A single turn carries every row of the set below to another of its rows. Some are shown first; where does it send the rows asked next?
k714: [  5.5  28.9 -27.0   3.2  -2.5 -22.5  -2.1  23.8 -16.4 -36.6  30.9 -12.9
  11.3  -7.4   8.3  15.3 -13.8   5.1 -25.8  -9.3   5.8]
k523: [ 20.6   9.2   1.3  10.4   0.3 -23.7  -0.1   0.2 -18.5 -26.8  -5.8 -10.3
   9.8 -13.3   1.2 -11.0 -19.8   7.3   1.4  -4.5   3.0]
k268: [ 14.8   2.9  10.2  10.1  20.2 -29.4   0.3  11.9  -4.9 -32.7   5.7 -15.1
  19.8 -19.7 -10.0  -6.0 -12.5  10.0  -9.4  -0.9   5.4]
k92: [ 10.7  27.5 -36.4  -1.9  -0.5 -10.2 -20.8  16.5  26.5   0.2   2.0  -0.7
 -12.6 -35.7  12.5 -12.3 -31.0  24.5 -16.1 -19.1   1.1]
k406: [ -7.5   3.1  -4.3  12.8   8.2 -29.9 -21.0  20.3   0.5  -2.3  38.9  -2.5
  -8.2 -28.2   7.7 -19.4 -12.0  24.8 -40.7  -8.3  10.2]
k836: [ 14.5  38.0 -21.7  23.0  19.3 -23.6   4.0  24.1   9.7 -17.4   2.1  -6.0
   5.6  -7.6  -4.7 -17.1 -27.7  21.8 -21.3   2.4  -5.6]
k67: [ -4.6  20.9  -1.7  22.1 -15.7 -21.2 -10.6  18.3  19.1 -27.7  24.6  -9.9
  -8.4 -21.9  -8.9  11.0  -6.5   0.5  19.7   1.3  16.1]
k627: [ -5.8  11.2  15.7 -12.0 -11.7 -40.5  -9.9  15.5 -11.6 -24.2  21.7   5.2
  -5.2 -12.4  -8.9  10.6  -1.3   5.4 -16.9 -11.0  22.4]
k109: [ -9.7   6.6 -15.7  -5.0 -27.1 -29.8 -12.1  27.9  24.6 -18.1  13.8  13.8
 -29.5 -34.0   7.8   8.5  -4.9  14.3  -9.3 -19.6  24.5]
k582: [ 16.1  31.6 -25.8  28.7  17.7 -28.5  -0.6  20.7  15.5 -14.7   2.9 -11.7
   4.2  -8.0  -0.9 -25.7 -27.6  19.3 -17.2  -3.5  -2.7]
k317: [ 15.8  -0.7  -2.6 -18.0   1.3 -28.6  -4.5  -1.0   7.0 -40.2  12.0  20.4
   8.4 -12.2   9.9  -6.0  -8.5  18.6 -23.7 -19.3   0.9]
k518: [ -4.7  10.4 -19.0   0.7  -5.4 -15.1 -23.8  27.2  28.1  -2.3  12.2 -13.0
  -2.4 -40.1   8.4 -20.4  -7.4   4.3 -13.5   8.9  29.1]
k844: [ -1.3   3.4 -27.2  -7.2 -17.2 -29.1 -21.9  16.3  -7.7   8.0   1.3  -8.9
  -3.9 -15.0   7.2   0.3  -8.4   1.4   9.3 -20.6   2.9]
k631: [ 22.0   5.2 -16.2  19.1  -9.9 -18.6 -12.1  -1.4  11.0 -17.7   0.1   5.9
   4.9 -34.8  -0.6  11.5 -31.9  13.6 -19.5   6.8 -10.9]
k901: [  0.4  -1.2   3.5  20.1  21.6 -31.6   5.5  19.1   4.7 -20.3   3.7  16.3
 -21.0 -17.1 -12.1 -16.1 -24.7  28.6  -5.8 -14.5  -4.2]
k932: [ 10.7  22.1  10.0  -7.3  -8.7 -40.8  -6.9  13.2 -11.1 -35.0   3.0  -5.4
 -13.3 -13.5   4.7  22.9 -10.1   5.1 -16.5  -7.1  19.2]
k864: [ 15.4  19.3  -7.7 -12.2  -3.4 -29.7 -14.0  30.3  17.4 -23.7  -4.1   8.4
  -5.9   9.8  11.6 -23.2  -1.9  25.2 -16.0   3.1  24.8]
k272: [ -2.4  10.2 -12.7   0.3 -19.4 -28.2 -15.5  24.5  25.1 -11.0  20.6   7.0
 -19.8 -33.1  10.2  32.5 -11.5   3.9 -15.9  -1.3  15.7]
k118: [ 11.1  11.2 -18.8  -8.4  21.7  -6.6 -21.9   7.9   7.2 -28.0   5.7  21.5
 -16.4 -17.1 -15.1 -18.7  -9.7   8.5  -0.5 -18.9  19.7]
k980: [ 11.4  32.1 -16.0  -6.3 -11.4 -40.3 -16.2  19.3  24.4 -44.6  19.8   4.1
 -13.6 -20.5  -4.1  -8.3  -2.3  -1.4 -31.3  -7.1  29.0]
k598: [ 13.0   3.3  -1.3   2.3  -1.1 -39.1 -29.9  34.4  24.7 -23.0  -1.0 -16.4
 -14.5 -31.2  -9.8 -10.8   1.5  22.0 -34.4   3.4   4.2]
k676: [ -5.2  11.3 -17.9   4.6 -26.9 -34.3 -14.2  22.7  23.9 -13.5  10.3  10.1
 -30.2 -34.4   8.8   1.3 -10.9  12.0  -8.0 -26.7  31.8]
k701: [ 21.1  27.4 -16.7  11.9 -10.5 -45.2  -4.2  27.4   7.7 -16.6   8.8 -11.0
 -28.8 -12.5   8.4   4.7 -40.2  30.5  -0.1 -19.7   6.5]
k238: [-21.0  25.4 -14.6  -1.6  14.0 -29.8 -14.4  27.6   2.1   3.2   5.1 -24.7
  -6.0 -17.3  -9.6 -19.8 -18.2  34.7 -14.5 -18.7   1.9]
k115: [ 14.1  25.4 -28.2  31.6  -0.4 -23.0  -0.9  17.3  10.1 -16.8  15.2 -13.1
  -2.2 -16.9 -12.6 -23.3 -32.2  16.1   8.1 -13.6  -7.1]
k270: [  7.7  28.1 -39.3  -3.5  -6.1 -13.0 -20.8  18.5  29.6  -1.2  10.7  -3.7
 -17.2 -28.1  11.2 -15.8 -22.4  21.7 -15.2 -20.0  -4.4]
k214: [ 14.0  -0.2  11.3  12.8  15.2 -23.7   5.4  19.1  -0.7 -34.2   9.9 -10.3
  15.8 -18.4 -13.0  -1.9  -2.9   9.5  -9.6   3.2   0.9]
k954: [ -2.0   7.7  12.7 -13.6 -16.5 -38.6 -12.2  13.4  -6.2 -22.0  27.3   1.7
  -6.5 -11.4  -7.3   5.4   5.4   2.9 -13.8 -20.8  19.2]
k197: [ -4.5  21.9 -46.5   2.4 -13.8 -19.6 -12.8  29.0  25.6   0.6  29.1 -10.0
  -1.4 -23.4   6.3   3.2 -21.1  19.9  -9.5 -20.8  -4.2]
k267: [-22.6  15.0 -15.4  20.5  11.7 -28.9 -10.9   6.5  15.2 -33.5  16.7   6.4
  -0.2 -26.0  -6.4 -12.8  -8.0  41.0 -10.3 -29.5  20.7]

k238 moves to k980
k627 moves to k582
k864 moves to k267
And these:
k67 moves to k631
k954 moves to k836
k115 moves to k272

A single turn carries every row of the set below to another of its rows. Some are shown first; where does it send the rows asked next?
k498: [  3.6 -14.9   5.3  -1.5  -4.5 -10.4   9.9  10.7  -2.0  14.1  12.6  -5.6
  -2.8]
k600: [ 13.4   1.5  38.2  -5.1  18.9   5.3 -15.9  17.3 -11.2 -16.5 -26.0   5.5
  18.4]
k837: [  1.4  -0.4  36.5  -2.4  24.7   7.2 -19.9   3.9  -9.5 -15.6 -21.5   6.9
  18.1]
k626: [ -2.3 -12.3  25.1 -16.7  20.1  -7.7 -22.3  14.6 -16.9   7.5  -9.9   0.1
  19.5]
k730: [ 13.0   2.7  34.1  -1.6  20.7  16.5 -18.6   5.9 -11.2 -17.0 -16.8   4.0
  15.8]
k308: [ -2.4  -8.4  28.5 -10.6  16.9  -7.8  -7.3  14.4 -23.9  11.5 -10.8  -4.4
  22.6]
k316: [ 13.3 -14.6  17.2  -2.7  18.8  -2.3 -12.1  14.2 -12.1  12.1  -4.5   0.0
  26.7]
k794: [ 11.8   1.2   1.9 -18.7  -6.6  -6.3  -2.0   1.6   8.0 -18.7  -0.9 -11.2
 -34.4]
k125: [ -3.7 -11.5   2.5  -5.3  -2.0 -16.6   4.2  -5.8  -6.1  17.3   1.7 -11.3
  -7.5]
k887: [ -2.7  -9.4   3.5 -13.4   0.1 -20.2   7.2  -0.2 -13.4  20.7   1.5 -11.9
  -2.5]
k45: [ 11.9   4.7  23.8  -4.3   5.7  -1.8 -13.3  -2.4   0.0 -39.1 -23.8  -4.1
 -23.7]
k320: [ 18.4  -1.2  17.8  -8.1  10.4   3.0  -7.8  10.5   8.3 -39.8 -26.9   4.4
 -13.1]
k944: [ 13.8   3.1  -2.9 -11.5 -12.9  -4.3   9.0  -1.9   4.8  -2.7  -1.1   1.9
 -27.1]
k708: [  5.1  -4.7  31.4  -3.6  29.4   5.1 -17.9  13.4 -18.5 -12.3 -24.7  -0.1
  17.9]
k738: [ 14.0   8.2  24.7  -3.7   7.5  10.5  -4.3  -0.2   5.8 -35.8 -25.5   6.9
 -15.5]
k535: [  9.1   2.6  18.2  -1.4   3.6  10.9  -0.1  -3.7   7.9 -32.9 -18.5  10.9
 -22.5]
k239: [ 23.0  11.3  18.9 -10.2   8.2  12.0 -11.7   4.7   2.9 -35.9 -19.0   1.5
 -17.1]
k550: [ -0.3  -6.1  27.1  -2.6   9.9  -5.4  -8.8  10.6 -19.5  16.7  -7.0  -2.5
  21.7]
k165: [ 10.6  -4.3  -5.0 -10.5  -4.0  -9.9  16.3  -5.8   4.7 -12.1  -7.8  -6.7
 -26.2]
k674: [  8.7  -2.1  32.9  -6.6  23.3   6.3 -10.5  14.2 -11.4 -29.2 -28.1   4.1
  13.8]
k391: [  5.2  -8.1   3.5 -19.3  -0.1 -16.3  -3.8   8.8  -9.9  22.8   5.0  -4.8
  -0.3]
k936: [  0.3  -4.6  34.1  -2.0  23.5   8.3 -20.8   6.8  -5.4 -27.4 -24.5  10.6
   7.4]
k330: [ -1.5 -12.9  14.5  -7.3  18.0 -11.9  -8.2  17.0 -19.1  20.3  -2.3  -9.6
  16.0]
k488: [ 10.0   3.6   0.8  -5.9  -0.8  -2.9   8.4   1.4   6.5 -21.3 -10.7  -5.9
 -35.0]
k278: [ -5.3 -13.5   2.7 -15.0  -0.1 -15.0  -3.7   4.0  -2.9  12.9  14.7 -13.2
  -8.8]
k551: [ 15.8   0.8  13.9  -7.0   9.6   4.6   2.0   4.4   4.5 -42.1 -25.9   3.2
 -17.3]
k666: [  3.7  -7.0  -1.9  -9.3  -2.7 -14.7   8.6   9.4  -4.6  13.8   4.9 -13.4
 -15.0]
k346: [ 20.7  -1.7  28.7  -3.5  24.2   4.1 -24.9   4.9 -14.3 -19.7 -28.9   0.9
  13.4]
k672: [  3.0  -4.1   9.6  -3.3 -10.3 -12.1   6.9   1.1   4.5 -14.9  -1.0  -8.0
 -33.1]
k815: [ 11.5   5.9  21.2  -0.2  17.6  10.2 -11.2   5.8  -0.9 -36.9 -28.8   0.1
 -11.9]
k977: [ 14.3   4.8   3.4 -15.0  -8.5  -5.5   9.5   2.7  11.7 -17.1  -6.6  -2.6
 -29.8]
k89: [  2.9  -9.2  -2.5 -19.1  -2.7 -21.3   1.7   5.8   0.6  15.1   6.6  -8.1
  -8.6]
k838: [ -4.1 -12.3  21.6  -5.7  19.0   0.2 -14.3   7.7 -14.8  13.3   4.7  -3.6
  22.0]
k813: [ -4.9 -14.3  19.7 -11.7  19.4 -10.6 -12.5   8.0 -13.2  14.3  -5.0  -3.3
  21.6]
k70: [  7.3  -8.2  -5.8 -10.3  -2.6 -13.8   5.8  -5.1   9.8 -19.9 -10.0  -7.0
 -29.2]

k550 moves to k320
k936 moves to k944
And these:
k165 moves to k308
k708 moves to k488
k977 moves to k813
k794 moves to k838
k672 moves to k316

